(in the rows, 128 means zero)
Each row of T is roughly a mix of the hidden directions of one of several groups.
T, 67 rows:
[[ 94 102 141  96 103 125 133  99 141 126 106  89  92 119 124 146 172]
 [162 156 116 155 149 130 126 152 118 128 145 169 169 136 130 109  79]
 [113 143 117 119 129 169 116 100 131 147  87 108 179 162 109 116 152]
 [ 95 100 138 121 104 147 136 106 152 128  92 102 127 149 136 151 186]
 [122 140 143 113 128 140 139 100 105  91  98 176 143  78 113 126 101]
 [158 144 122 105 124 110 126 117 107 128 167 126 120 111  98  87  69]
 [166 157 115 156 157 120 124 159 111 131 157 164 154 125 134 111  85]
 [115 127 140  79 119 140 107 105  89 129 125  93 111  98 100  88 113]
 [100 111 135  95 103 115 142  91 150 124 114  93  86 114 115 148 166]
 [101 107 156 114 109 142 145 100 122  88  86 158 123  87 130 149 143]
 [111  99 153 119 100 131 163 100 143  95  96 149 105  99 135 160 153]
 [ 95 126 149 139 136 144 112 137 107 104  85 155 160 107 161 154 164]
 [168 139 119 163 135  99 166 135 153 116 156 177 126 124 133 147 103]
 [121 159 116 139 147 155 110 124 121 145  95 128 197 158 133 126 152]
 [116 124 151 114 118 133 145 103 111  84 102 173 121  73 121 138 110]
 [110 102 141  99 104 109 145 103 142 125 130  92  70 107 123 145 161]
 [167 132 118 159 122  98 173 122 163 115 155 172 127 131 129 147 108]
 [ 99 100 156 118 105 137 150 103 131  92  91 150 113  95 136 156 157]
 [117 125 150 112 118 135 145 100 110  86 101 172 122  73 115 134 107]
 [132 148 138 145 172 129 119 162  92 116 117 170 123  78 149 138 118]
 [159 122 129 131 123  78 147 145 136 128 181 126  79 108 137 130 108]
 [142 101 131 132 105  85 150 135 153 127 176 111  72 128 135 140 129]
 [116 148 122 130 140 170 109 127 116 129  86 150 195 148 125 116 115]
 [150 116 115 126 105 120 173 104 180 152 135 102 111 167 118 137 146]
 [136 158 140  74 130 107 135 119 102 126 111 130 115  69 126 115  96]
 [157 114 120 113 109 104 158 116 153 133 166 114  74 127 102 119  94]
 [ 86 118 137 100 137 159  90 123  97 137 100  85 112 119 117 117 158]
 [105  86 128 146 109 131 133 115 157 128 137  98  94 157 124 150 183]
 [169 138 123 157 127  97 170 131 152 113 152 179 133 121 138 143 100]
 [129 140 136 104 150 132 115 121  81 119 134 130  94  71 102 102 102]
 [109 127 126 118 113 165 139  87 146 136  79 113 162 155 114 131 166]
 [ 89 125 138 100 136 158  81 137  93 140  98  87 133 125 132 113 151]
 [108 102 127 145 110 137 146 114 170 129 104 120 129 163 140 166 182]
 [ 92 121 137  90 121 154  87 124  99 142 104  77 132 131 123 104 146]
 [115 124 146 122 113 142 161  92 136  99  78 165 148 103 132 155 150]
 [148 133 115 152 147  96 108 181 125 151 179 113 113 146 153 125 119]
 [120 131 131  78  95  88 153  94 157 122 121 110  95 103 119 141 119]
 [106 109 150 104 104 147 150  86 126  93  89 151 116  89 111 137 130]
 [146 153 116 152 148 155 119 137 119 126 118 169 188 147 123 110  91]
 [160 158 114 154 150 127 121 156 118 131 145 165 172 139 135 111  81]
 [161 138 128 156 156 163 129 146  95 125 134 170 155 121 120  98  90]
 [133  95 135 113  84  91 156 122 164 123 157 108  81 137 134 141 123]
 [ 92 123 147 105 148 158 103 125  88 124  91 112 104  88 126 129 158]
 [103 140 142 102 151 150  83 149  74 133 107 110 132  97 136 105 127]
 [135 150 137 145 174 130 117 163  91 117 123 168 123  80 147 133 112]
 [167 156 121 155 164 124 125 157 100 132 156 162 143 113 132 108  89]
 [151 159 104 126 130 144 152  94 153 153 108 127 178 168 106 118 130]
 [102 107 125 149 132 174 128  90 138 124  99 120 128 146  98 138 182]
 [ 95 115 137  84  96 130 138  84 149 122  89 101 111 118 114 142 155]
 [141 108 143 110 115  96 150 129 126 126 159 108  58  92 129 129 130]
 [161 159 114 155 158 130 122 154 110 131 144 167 166 128 130 110  83]
 [ 86 113 129 103 100 132 127  94 159 127  93  96 125 146 123 152 171]
 [103 157 129 107 147 164 104 116 103 131  73 130 174 118 124 121 136]
 [101 110 135 149 128 144 139 132 153 125  89 133 132 141 155 172 187]
 [104 115 151 107 110 147 144  90 118  90  87 158 123  84 113 136 128]
 [163 148 127 115 129 106 138 121 107 121 163 145 119  96 109  96  69]
 [171 140 126 149 121  95 169 131 147 114 153 177 139 116 138 134  92]
 [100 167 125 103 157 143 101 110 101 134  79 120 156 100 122 130 152]
 [101 138 143 139 152 138  90 157  84 106 108 156 159  98 156 134 135]
 [ 98 112 129 140 136 174 125  90 129 124  94 116 124 134  99 137 184]
 [ 90 124 141  94 129 156  84 132  94 140  99  85 135 122 131 108 150]
 [117 132 144 107 118 145 144  88 111  92  91 167 137  83 106 128 110]
 [119 127 131  81 111 136 104 106 101 138 138  84 119 121  95  82 106]
 [148 165 101 135 155 133  98 143 115 159 148 114 165 159 114  95 102]
 [110 102 121 153 121 162 141  83 156 121 112 123 119 152  93 141 175]
 [106 103 128 147 117 139 151 111 166 123 101 126 119 150 136 170 185]
 [139 158 103 141 155 135  93 152 118 164 145 104 167 169 128 104 124]]

Here is one row from each group, named. Which group is each of the other rows in?
[ 88 128 136 117 160 160  84 148  89 135  96 106 120 111 135 127 157] -> (71)
[127 156 127 148 164 121  88 171  88 125 139 151 160 113 154 123 114] -> (30)
[171 149 119 160 157 119 131 158 109 130 166 162 137 118 130 111  86] -> (21)

[108 108 145 128 107 143 157 102 150 115  81 138 139 129 143 162 180] -> (30)
[ 93 137 129 118 140 173 106 105 113 128  72 122 165 130 117 128 160] -> (21)
[112 117 134 159 132 135 140 145 155 125  96 145 147 147 167 172 176] -> (71)
[146 146 135 151 167 120 138 151 105 110 128 180 113  78 141 143 112] -> (71)
[103  89 125 155 113 162 129 111 154 125 117 113 127 173 118 143 177] -> (21)
[153 120 104 160 117 108 165 115 179 128 158 144 119 167 114 150 124] -> (71)
